Rotation paths and how fast each direction turns (degrees per step)
Each turn is a multiple of 5 degrees from 10 to 175, or 0.
Each row of a path follows its step; steps can be skipped.

step 3: [  1   2   7  -5   6  -2 -12   2  11   0  -1   3   0   2   0   2   6  -1
 -12  -6   4  12  -7  -9   4  -3   6  -1 -10  -8   4  -9  -5   3   1  -7
   0   3 -10 -11   5   9   1  -9  -7  21  -6   3  -1   7   3   0  -2   2
   9  10   6   2   8  -8   1   4  -5  -6  -1   4  16   8   6   6  -2]
step 4: [  5   2  -7  -4   8   2 -16   0  -3  -7   6  -4  -6  -4   3   7   3   4
   4   0  10   6   7   5   5   6   1  -3  -8  -7   5   1  -5 -15  -9   7
  -2  22 -10  -4   1   3   0  -3  -2   2  -5   2   8  14   4  -3  -4   3
   9   6   6  -1  -3   3   7   8 -15   0   7   8   3   5   2  11   0]
step 11: [ -2   5  -5  -7   8  -1 -12  -8   9  -5  -2  -1   4  -6   0   8   1  -7
   0   5   2   7   3  11   8  -3   2  -3 -10  -6  -3  -3 -12  -5  -7  -6
  -4  14  -6   3   3  11  -8   6  -4   9  -4  -3   8  -2  -7   2  -8  -2
   0  16   4  -8  -2 -13  13  -1   7   2  -7   1   9  11   7  -1   7]
step 15: [  3   6   3  -6   1  -6  -7  -2   7   2   0  -7   1   6  -2   7   0  14
  -7   5   4   8  -1   6  -1   1   0  -5 -12  -7   4  -6   1   2   4 -18
  -2   4  -4  -7  -8  19  16  -1  -5   7  -1   4  -1   3   6   2  -3   9
   4  13   1   5  10   0   1   5  -4   1   6   9  12  10  -4   7  10]
step 18: [ 10  -5 -10  -3   6  11   0  -5   4   7  -5   7  -4 -14  10   2   7   2
   1   2  -5  10  -3   7   5   9  -3   0 -21  -9  -2  -9   3  -1 -11  -5
  -2  10   4 -11   7   5   7   6  -4   3  -2   7  -4  -5  -3  -2  -1   3
  -6   1   3  -6   3  -5  -2   0  -1   1   6   3  10  15  13   2   7]
step 20: [  2   8  -5  -5   3   5  -2   4   8  -3  -5  -8  -7  -6   0  11   2   2
 -12   2   5   6  -8  -2   1   9   2   2  -7   9   7 -12   4  -8   9   3
  -8  21  -3  -3   3  10  -2  -2 -12   0  -2   3   2   4   7   3  -4  12
   3   7   8  -9  -2 -10   7  -2 -10  -3   9   5   6   5   1   7   6]
step 25: [  2   3   2   5   6   9   1  -5   6  -2 -12  -2  -8   0   2   4  -3   7
  -2  15   2   1  -4   5  -5  -1  -1  -3 -12   9   1   3   4 -15 -16   6
   4   8  -5  -8   3   5   2  -3  -2   3 -11   9  -7  -5   7  -1  -6   8
  -4  -3  13  -1   8 -14   4  -4  -6   6  -4   1   1   9  -4  -1  17]
step 27: [ 11  -1  -4   0   5  -4   1  -4  11  -6  -3 -12   0   4   3  10  -2   2
  -1  11   0  15  -8   9   5   4   2   8  -6  -5  -2 -10  -4  -7  -7 -12
   5  11  -2  -7  -8  16  11   2   2  10 -10  -2   4  -2  -3  -4   0   5
   3  15   4  -7   1   2   5   1  -5  -3  -4   5   1  -3   3   8  11]
[-1  1  0  2  2  2  1 -1  3  1 -1  1 -3 -4  2  2 -3 -2 -1  0  2  2  3  1
  2  0 -1 -4  2  0 -1  0 -3  0  1  0  0  3  0 -2 -2  2  3  0 -1 -2  0 -1
 -1 -1  2  3 -1 -1  0 -1  1 -1 -1  2 -1  1  1  1 -1  0 -3 -1  0  0  0]	155
[-2 -2 -1  0 -1 -1  1  3  1  1 -2 -1  1  2 -1  1  0  1  1  0  1  2 -1 -2
  0 -1  2 -2  0  1 -2 -1  0  3  0  1 -2  1  0  2  1  1  2  4 -2  1  1 -1
  3 -3 -2  2  1 -1 -1  4  2 -2  1  0 -1 -3  0  0  4 -1 -1  1  2  0 -3]	120
[-1  0  1  2  1 -2 -1 -2  0 -1 -2  0  0  0 -1 -1  2 -3 -3  0  1 -2 -1 -1
  1 -2  3  0 -2  2 -2 -1 -2 -2  0  0  1 -2  0  1  1  2 -2 -1 -1  1 -2 -2
 -3  0  1 -1  2 -2 -1  2  3 -1  2 -3  1 -1  1  1 -4 -1 -4 -2  0 -2 -1]	130

step 2: [ -6  -3  -2  -2  11   2   5  11   5  -2   2  -4   9   5   7   3   0  10
   7  16   8 -17   2  -4   1  -1   2   5   8   2 -16   5  -9  -2   0  -4
  -3  -3 -10  -7 -17  -5   3  15  -4  -6  -2   2  -2   8   5  -5   4  -4
   2 -11   8  -3  -1   2 -11  -5   1   2  -2   0   3  -4   2   4   6]
step 10: [ -2  -1   0  -4  -1   3  11  -5   9   5   0 -17   7 -12   7  -4  11 -10
  -9   1  15  -3  -2   4   3  -3   3  -1  -5   5 -10   4   5   3  -7  -2
  -1   1  -5  -1  -9  -4  -6   8  -1   2  11   9   4   9   7  15   8 -17
   2   0  -1   6   8   0  -6   4  -1   1  -9   2  -1  -6  -9   3  -2]
step 13: [ -1  -7  -8   3  10  13   7  -3   1  -3   2  -4  11   7   2   5  14  -7
  -1   4   6  -9  -1  -1  -5  -3  -5  -3  -2   3  -5  -7  -9   6  -7  -8
  -5   2 -10  -5 -12  -6  -3  -1  -9 -14  -4   9 -12  -6   6   5 -14   6
   1   2   5   6  -3  -7  -2  12   1   5  -8  -1   3  -8   4  -7  -4]
step 15: [ -4  -7   5   8   4   5  -4  -5   1  -1   1 -10  11   1  15   5   3   3
   8   1  10 -11   0  -9   2   2   8   9   6  -7   6  -5   5   0  -9  -3
  -2   2  -7  -8  -8  -7   1   0  -2   4  -8  11   7   2  -2  18  -5  -2
   2 -12  -1   8   5   2  -1  -1  -9  -6  10  11   6 -11  -3   3  -6]
step 18: [  2 -13   0   2  -5  -2   6   2  -5  11   1 -11   5   0   1   4   0   7
  -8  14  17  -1   7   6  -2   7   7  -9   1  13  -6   1  12  -4 -11  -7
  -3   5  -6  -8  -3  -8   0  -9  -8  -7  -5   3  -3  -1   0   6  -4   0
  -6  -6   1   7  -3  -7  10  -6  14   5   2   0   2  -8  10   9  -1]
step 22: [-17   2 -15  -4  -4   5   2   4   3   8  10  -3   2  -6   4   0  -3  -6
   0   1  14  -2   0  -1   9 -11   1  -6   2   6  11  -6 -13   1   0   5
   5  -6  -9  -2   1  -6   2  16   8   6  -6  -1  -6  11  14   0   5   8
  -4  -1   6   0   6  -7   0  10  -3   5  -8   0  -4  -4  -5   2   4]
step 23: [  2  -8  -4   3   8  -3   9   6   7   0   4 -14  13   6  -6  13   3   7
  -3  16  15   1  -3   7   0  -6   7   2   7   2  -1   7   6  13  -2  -4
  -3  -2  -2  -8  -6   0   5   9   1   3   6   7   9  -5   4   4   8  -3
   3  -5   9  -7  -6   4 -10 -15   2   2   7  -1   3   7  -4  -1  -2]
step 25: [ -7   6  -9  -5   2  19   1   5   1  -3  12  -3   9   6  -4  12   4   6
   9   7  10   5   3 -12  -6 -13  -4   1   5   7   3   9  -1  11   6   1
  -4   1   2  -6  -4   2   2   6  -5   4  -6  -3   6 -13  13  -2  -8  -6
   2   7  -3   5   3   8   4   2   0  -1  -8   1   4  -4  -1  11  10]
[ 2  1  0  2  1  2  0 -3 -1  3 -1  1  2 -2  2  0 -1 -3  0  0  0  1  1  2
 -2  4  0 -1  0  1  0  1  0  0 -2  2  1  1  2  0  0 -3  0  0 -2  1  0  2
  2 -1  1  1  1  2 -2 -1 -2  2 -1 -3 -2 -1  0 -1  0  4  3  1  3 -1 -1]	125
[ 0  0  1  0  0  0 -1  0  0  1  2  4  0  0 -1  0  5  0  1  1  1  2 -1  1
  1 -1  3 -2 -2  5  1  1 -2  0  1  1  0  1 -1  2  2 -1  3 -1  0  0  0  1
 -1  0  1  0 -2  2  1  1 -3  3  1  0 -1  2  1  0  0 -4 -1 -1  2 -2  1]	85
[-4 -2  0 -1  0 -1 -3 -1  0  4 -3  0  1 -4  1 -1  1  0  0  2  0  0 -2  3
 -1  0 -1 -1  2  3  0  0  0 -1  1 -1  1  0  1  0  2  2  0  1  2 -1  0  0
  3  0  0  2 -1  0  2  0  1 -1 -2  4 -1 -2 -1  1 -2 -1  0  0 -1  2 -2]	55
[-1  1 -1 -3  0  0  2 -1  2  0 -2 -1  1  0 -3 -1  0 -2  2 -2  0  1  2  2
  0  0  3  4 -1  0  3 -1  1  1  1 -1 -1 -1  0  1 -2  1  0  4  2 -1  4  1
 -1 -3  1 -1  0 -1  0  3 -2  2  0  1  2 -2  0 -1 -2  0  1 -1  0  0  1]	20

step 11: [  3   0   4   1 -11   0  -5  -1  -2   1   3   3   1 -14   6  -2   7   7
   1   3   6  -7   6  -6   4 -13   8 -15   3   5  -1  -8   2 -12  -1   1
   5  -1  -4  -1   6   2 -10  -2   4  -3  -4   7  -3   3  -7   5  -3  14
  -2   5   5  -8   2  -7  -1 -12  -4  -3   2   1  11 -10 -20  -2   2]
step 12: [  0  -7  -5   2 -11  10  -2 -18  -5 -13   1  -4   5  -1   3   5   3   0
   1   5  -3  -3   6   6  -1  -5  -5 -16   1 -14   6   6   3   7   4   2
   2  -5   3  -9   0   4  -5   4  -4  -6   4   0   7   6   4   2  -4   1
  12  -4  12  -2   7 -18  -4   9  -3  -5  -1   1  -4 -11  -7   1   3]
step 15: [ -4  -1  -6  -9   0  10   1   3  -6  -5  -1   7  -7  -5  -4   8   0 -10
   5   2   6  -6   0   4   1  12   7  -7   2 -11 -10   7   2   5  -2   1
   2 -10  15   0  -3   0  -4   7  -6  -6   0  -7 -10   2   4  -5  -7   9
   8  -3  12  -3  20  -2  -1   4  11   0  -9  -1   1   5   1   3   0]
step 16: [ -3  -2  -2   5   7  -6  -8   6  -5  13  -1   5   5  -8  -8   3   5 -10
  -9   6   9  -7   9  -1   2   3   5 -18  14   5   3 -10  12   3   3  -6
  -5   5   6   6 -10   1   6   7   2  -2  -3  -7  -5  -3  -8  11 -11   5
  -3  -2   1   6   5  -4   7   3   9   1  -1   1   4   4  -1   2  -3]
step 17: [  9   1   5  -6 -11   3  -6  -9   5  15   8  -6   4  -3  -7   4  -3  -5
   5  -5   5  -2   2   7  13   2  13 -14   4  -8  -6  -6  11   6  -1  -3
  -1  -5   1  -2  -6   2   3   0  -2  -3   2  13  -3   8  -4  -1  -3   1
   3   9   8   0  -5   2   6   9  -7  15   7  -1  -6   1  -6 -10  -1]
step 22: [ -1   2   5  -4  -4   9  -2 -12  -1   6   3  -6   1  -1  -8   5   8 -15
  -8  -8   8  -4  10  -2  -6   8   6   8  -3  -5   7   1   5   1  -1  -8
   2  12  -1  -6  -7   6   2   8  -7  -9   1   3  -6  -1   9  12  -1   1
   1  -8   5   0  11  -3  -2  -5   0   2  14   3  -6  -4 -10  10   4]
step 23: [  3   2  -9  -4  -3  13  -1  -2   9  12  -5 -10 -11   1  -8   8  -1   0
   3   0   2 -12  -3  -9  -4   3   8  -7   8   0   5   6   6  -1   2   5
   0  -8  -6   0 -17  -5  -2  -6  -5  -3   5   3  -6  -2  10  11  -6   4
  -1   1   1  -8  -8   4   7   5   5  -1  -7   3   9   1  -9  11   4]
step 25: [ -2   7  -8  -2  -8   7  -5  -4  -4   0   1 -13   9  -7   2   1  11  -6
   1  -5   3 -13   2   0   5   5   6  -9  -3   5   5   0   2   5   1  -5
   3   6  16   0  -9   4 -15  14 -14  -7   0  -1   3 -10 -10  -4   1   2
  -4  -1  -4  -6   7  -4   0   0  -5  10   2   0   8  -9  -2  -1   2]
[ 2  2  0 -1  1 -1  2 -2  0  1 -2  0 -1  1  0  0  0 -2  0  0  0 -1  3 -2
  2  0  1  4  0  3  1  0  4  0 -1  1  0  0 -1 -1  0  0  2  0  3  0  3  1
 -1  1  2  0  1 -1 -2 -2 -1 -1  0  1 -1 -1 -2  2 -3 -1  0 -3  2  2  3]	25
[ 0  2  0 -2  2  2  1  1  4 -1  1 -2 -2 -1 -2  0  0 -1 -3  3  1  0  2  1
 -1  1  0  2  0 -1  2  0  1  0 -3 -1  0  0  0  1  0 -1  0  1  0  1  1 -1
  1  2  0  1  1  0  2  0 -1 -3  3  3  1  4  3 -1  2  0  2  3 -1  3 -1]	45
[-3  1  0  0 -3 -1  3 -1 -1  1  0 -1  3  2  0  2  2 -1  0 -2  1  0 -1  0
  1 -1  5  1  0 -1  2 -1  0 -1 -2 -2  0  4  0  1 -2 -4  0 -1  2 -1  0  0
  2 -1 -4  2  1  1  1  3  0  1  0  2  0 -3 -2 -1 -1  1  0  1  0  1 -1]	125

step 1: [ -7   9   3   0  -4   4   4  -2   9   7  -1   0   0   1   3  -4  16   6
  -1   2   6  17   2   2   6  11  -2   6   6   6  -6  -1   8  -6   2   7
  -2  -1  10   1  10  -9  -8   7 -10   5   8  -8  -5   0  -3  -1   7 -12
   5  -4  -7  -7  -6  -3   5  -6  -5  -4  -8  -8  -4   3   9 -11  10]
step 5: [ -5  18  11   0  -4  -3   2   4  11   7  -3  11  -9   1   3   0   1  -6
   7   6   7  -6   2  -7   9   4   2   9   3  -5   0   7  -4   8   5  -8
   7   1   9   2   2   2   1  -3  -7   4  -2  -5   6   7   0   7  -1   7
   4   8   2   7  -7   6 -17  -2  -3   5   6 -13  -5   7   0  10   3]
step 7: [ -5   1 -11 -11   2  -2   9 -11  -6  -1   5  -2   1  -1   6  -2   4 -12
   4   1   2   3   6  -6   2   6   4   5   4   3   2  -5   6   1   5   9
  -4  -6   4   0   8  -7 -14  -6  -4   3 -14   0   7 -11  -6   1   8   9
   6 -10   3  -4   1   6   2  -6  -3   9   6   5   0   2   5  -6  20]
step 9: [  0   6  -3   3 -14   6   5 -13   7   3  -9  -5   7  -3  -3   7  16  11
   6   9   6   1   6   3   1  11   0   9   8   3   3   3  -3   2  -8   1
   7 -10  -4 -10  -4   4   6   5  -2   8   7  -2  -7  -3   1   7  13   2
   2  -1   0   2   0 -10   2   2  -6   6   3   4 -11  -9 -12  -2   3]
step 16: [ -8   3  -2  -7   7  -6  -4   6  -2   4   4  -5   6   7  12   4   3  -4
   4  11  -7  -5  -3 -10  -1   9   6   2   5   6  11  -4   0   5   4   3
   4  -1  11   2   4  -4   8   1  -9   4   0  -7   0  13   6   6   0   1
   0  -4   9  -4 -15   2  -8  -3 -17  -1  -5  -1   3   0 -16   0 -12]
step 18: [  3   6  -3  -3   1  -9  -1   1  -6   6 -10   2  -7 -10   3  -8   5   2
  13   1   3   4   1  -2   8  -3  -1   1   1  -8   4  -9  11  -2   0   6
  12  -9   3   7  14  11  -9 -12  -2   0  -5   2  -5   9  -6 -14   9   8
  10   2  -3   8  -6  -8  -7 -10   3   4   1   2   0   2   2   1   4]
step 25: [  6  -1  -3  -2  -4 -11   7   4  -1  10  -5   8   0  14   0   1   8   7
  -4  11  -1   4  -1 -13   6  12  -4  -7  -3  -3   4   8  14  -2   6   1
   5  -4   5   7  -4  -9 -12   3   2  -3  -4   6   2  -7   2   6   7   9
   6 -13  -3  -5   6   1   3   3   2   6   6   2  -9  -6   9   8 -11]
step 26: [-15   7  -8  10  -6  -1   5   6   8   4  -4  -6   6  -7  -1  -7   5   1
   4   4   9  -2  -3  -7   6  -4  -7   0   8  -2  -4 -14   8  10   9  -2
  -3  -4  -2  -1   4   5  -6  -3  -2  -3 -14   2  -3  -4   9  -2   4  10
  -3  -1  -1   0   5  -6   4  -4  -2  -4   3  -6  -2  12 -11 -17  12]
[-2  2  0  0  0 -2  2 -5  1 -3 -3 -1 -2  3  0  1 -2 -2  2  0 -1  1  1 -1
 -1  0  1  0  0  3  2  1  0 -2  2  0 -1  1 -2  0 -2  2  3 -2  1  1  1 -2
 -1 -1  3  1  0 -2 -3 -1  0  2  0 -2  0 -3  0 -2  1  0  0  0  1  2 -2]	100
[-3  0  0  0 -1 -1 -1  0  0  1  0  0  3  0 -2  3  2 -2  0  0  1  3  1 -1
 -1  0  3  2 -1 -1  1  1  1  1  1 -2  1  1 -3  0  1 -1  1  4  0  0  0  3
  0 -1  1 -3  1  1 -1 -2  0 -1  3  0  3  2  1 -3  1  2  1  2 -1 -3  1]	60
[ 1 -1  0  0  3  3 -1 -1 -2  0 -5 -1 -1  1  0  0  0  0  1  0  0  1  1  1
  2  3  1 -1  0 -1 -1 -2  0  1 -1  1  3 -1 -3  2 -1 -1 -2  1  5 -1  2 -1
  0  1 -2 -2  0 -1 -1 -2  1  1 -3  2  0  0  1  2 -2  1 -1 -2 -2 -2  0]	120
